Which row each row swaps with, under one turn or mirror
K_292: [-0.39  0.26  1.35  0.03 -1.64 -0.21 -0.19 -1.43 -0.63 -0.23  0.97  0.28
  2.43  0.30 -2.56 -0.49 -1.77]
K_148: [-0.02  0.43  1.35  0.07  0.24  1.41  0.68 -1.84  0.12  0.72 -0.36  0.57
  1.70  0.39 -1.45 -0.35 -3.51]
K_287: [ 1.47  0.95  0.28 -0.45 -0.17 -1.53 -0.03 -0.66 -1.58  1.72  1.33  1.18
  1.44 -0.26 -1.08  0.91 -0.52]
K_296: [ 0.26  0.58  1.11 -0.24  0.45  0.28  0.80 -0.82 -0.26 -0.83  3.12  0.24
  0.56  0.13  0.31 -0.13 -1.33]
K_636: [-1.23 -0.10  2.88 -0.14 -0.58 -0.01 -0.52 -1.45 -0.31  0.77 -0.14  0.75
 -0.10  1.38 -2.42 -1.30 -0.22]
K_570: [ 0.61 -1.10  0.97 -0.47  0.26  0.85 -0.30 -1.36 -1.47 -1.34  0.96  0.76
  1.81 -0.57  0.33 -1.60 -0.05]
K_675: [-0.12 -0.34 -0.20 -0.20  1.14  0.08  0.16  1.38 -0.83  0.35  0.97  1.18
  1.28 -0.99  0.12 -1.60 -0.02]
K_405: [ 1.23  1.59  0.77 -0.36  1.91 -1.24  1.61  0.33  0.24  0.23  0.52 -0.10
 -0.63  0.39 -2.51 -0.11 -0.21]
K_606: [ 0.87  0.36  0.85 -0.71  2.14 -0.50  0.23 -1.35 -1.04 -0.34 -1.08  0.54
  0.90  0.09 -3.97 -0.76  0.42]
K_71: [-0.79 -0.24  1.22  1.24 -0.73  0.42  0.11 -0.05 -0.40  0.15  0.05  0.41
 -0.26 -0.16 -0.70 -2.20  1.22]
K_52: [-1.37  0.56  1.43  0.18  0.62  1.27 -0.55 -1.72  0.15 -1.51 -0.63  0.53
 -0.70  0.43 -1.20 -0.80 -2.10]
K_640: [-2.22 -0.34  0.95  0.08  0.91  0.30 -0.69 -2.02  0.08 -0.18  0.55  1.58
  0.02  0.28  0.12  0.30 -1.07]
K_641: [ 2.43  1.98  0.71  0.03  1.63  0.11  0.91 -0.81 -0.39  2.06 -0.17 -0.08
  0.16 -0.45 -2.59 -0.08 -0.39]
K_16: [ 0.84  1.24  0.77 -2.43  1.85 -1.10  0.04 -1.17 -1.53  0.34  0.89  0.06
  1.51  0.52 -0.19  0.30 -0.83]
K_482: [ 1.39  0.85 -0.30  0.90 -0.82  0.41  1.49  0.02 -0.70 -0.21 -0.91 -0.23
  0.45 -1.40 -2.20 -1.04  0.65]
K_527: [ 0.63  0.70 -0.80 -0.15  0.57 -0.25  0.83  0.37  0.65  1.33  0.09  1.25
  1.79 -1.31 -0.77  1.18  0.51]
K_814: [ 1.04  1.20 -0.65  0.28  0.84  0.41  1.62 -0.04 -0.77  1.19 -1.88  0.32
  1.08 -1.26 -0.36  0.24 -1.10]
K_213: [-0.51  1.13  1.02 -0.47  0.41  1.72  0.08 -1.61 -0.67  0.64  1.64  0.10
  1.83 -0.30 -0.08 -0.32  1.99]
K_5: [ 2.14  0.36  0.88 -0.06 -0.89  0.71  0.24 -0.79  0.32  0.34 -1.45  0.12
  0.45 -0.53  0.72 -0.94 -1.32]
K_19: [ 2.11  0.69  0.91  0.04  1.96  1.14  0.15 -1.64 -0.12 -0.70  0.29  0.56
 -1.58  0.25 -0.92 -1.26 -1.10]
K_628: [ 2.33  1.80 -0.70 -0.15  0.88  0.04  1.18 -1.08 -1.19  0.35  0.01  0.62
  0.33 -1.52 -1.76  1.07 -0.36]
K_817: [ 1.87  0.13  2.04 -0.87 -0.63 -0.03  0.20 -1.03  0.28  0.34  0.70  0.19
  1.11  0.56 -0.91 -1.19 -2.69]
K_514: [-1.71  0.72  1.62 -0.33  0.92  0.64  0.27 -1.65  0.96 -0.55 -1.41  0.76
  0.38 -0.06 -3.28 -0.70 -1.15]
K_643: [ 0.36 -0.18  1.59 -0.33  0.07  1.78  0.78 -1.14  2.28  0.92  0.85  0.54
  1.06 -0.07 -2.18 -0.71 -1.55]
K_770: [ 0.20  1.02  1.72  0.59  1.11 -0.05 -0.85 -0.62  0.85  1.00 -0.27  0.90
  0.37  1.58 -2.33 -1.19  1.43]
K_41: [-1.47  0.47  0.07 -0.54  0.05  0.29  0.54 -0.08 -0.44 -0.68 -0.97  0.66
  1.32 -1.74  0.79 -0.47  0.36]
K_265: [ 0.83  1.71  0.47 -0.88  0.30  0.41  0.29 -2.67 -0.38  0.99 -0.88  0.25
  1.47 -0.32 -2.46  1.76 -1.63]
K_873: [-1.02  0.44  1.13 -1.64  1.88  0.26  1.64 -0.70  0.13  1.00 -1.45 -0.49
 -0.58 -0.68 -1.05 -0.69  0.69]
K_979: [ 2.50  0.25  1.67 -0.09 -0.28  1.49  1.14 -1.30 -0.05  0.97  1.00 -0.04
 -0.68 -0.39 -2.12 -1.54 -0.92]
K_854: [ 0.25  0.60 -0.04 -1.42  1.89 -0.70  0.05 -0.90 -1.49  0.44  1.44  0.53
  0.82 -0.58  0.99  0.29 -0.79]
K_560: [-0.67  0.30  0.95 -0.63  2.22  1.23  0.39 -0.71  0.09  0.58  1.09  0.80
  0.80 -0.16 -3.88 -1.00 -1.04]
K_989: [ 1.94  1.47  0.54  0.01 -0.43 -1.57 -0.27  0.06 -1.04  0.47 -0.38  0.81
  0.26  0.26 -1.97 -0.23  1.23]
K_177: [-2.09  0.92  1.04 -0.43  0.31  0.01  0.42 -1.64 -1.31  0.79  0.74 -0.02
  1.19 -0.11 -3.20 -0.04  0.99]
K_361: [-0.84  0.81  0.33 -0.07 -0.25  0.66  0.96 -0.84 -2.11  0.44 -0.05  0.51
  0.03 -1.31 -0.64  0.12  2.22]
K_782: [ 1.52  0.71  1.33  0.13 -0.14  0.70 -0.43 -1.28 -0.42  1.31  1.93  0.51
  1.62  0.16  0.47 -0.61 -1.91]
K_913: [-1.08  0.83  1.41 -1.27 -0.86  0.45  0.35 -0.96 -0.13  1.06 -0.84  0.17
 -0.27  1.17 -3.60 -0.31 -0.13]
K_566: [-1.55  0.83  1.94 -0.65  1.00  0.44  0.26 -1.15  0.19  0.06 -1.97 -0.09
 -0.23  0.89 -2.98 -1.04  0.01]
K_546: [ 0.42  1.27  1.27 -1.70  0.78  0.56 -0.45 -3.34  0.12 -0.39 -0.01  0.81
  1.59  0.27 -2.20  1.14 -0.27]
K_834: [ 2.03  0.31  0.84 -0.77  0.06  0.31 -0.04 -0.77  0.72 -0.59 -1.58  0.78
  0.31 -0.14  0.61 -1.01  0.85]
K_942: [ 1.03  0.42  1.48 -0.62  2.73  0.59  0.53 -1.23  0.45  0.42  0.20  0.14
 -1.37  0.30 -1.97 -1.30 -1.52]
K_969: [ 1.11  0.92  2.09 -0.82 -1.29  1.61  0.06 -2.32 -0.87 -0.39  2.02 -0.10
  0.90  0.01 -1.89 -0.77 -0.16]
K_485: [-1.85  0.51  0.16 -0.15  0.00  0.87 -0.16 -1.11 -1.33 -0.88 -0.27  0.66
  1.06 -0.62  0.91 -0.07  0.74]
K_659: [-0.82  0.49 -0.16 -0.03 -1.79  1.20  0.21 -0.50 -1.37  0.06  0.33  0.95
 -0.14 -0.39  0.28  0.01  0.78]
K_43: [-1.20  1.50  0.12 -1.54  1.17 -0.47  0.86 -0.05 -1.28 -0.42 -1.60 -0.62
  0.58 -0.73 -0.33  0.12  0.10]

Swapped with K_177: K_71
Swapped with K_514: K_41
Swapped with K_969: K_989
Swapped with K_770: K_213
Swapped with K_16: K_19
Swapped with K_641: K_782
Swapped with K_148: K_814
Swapped with K_566: K_485

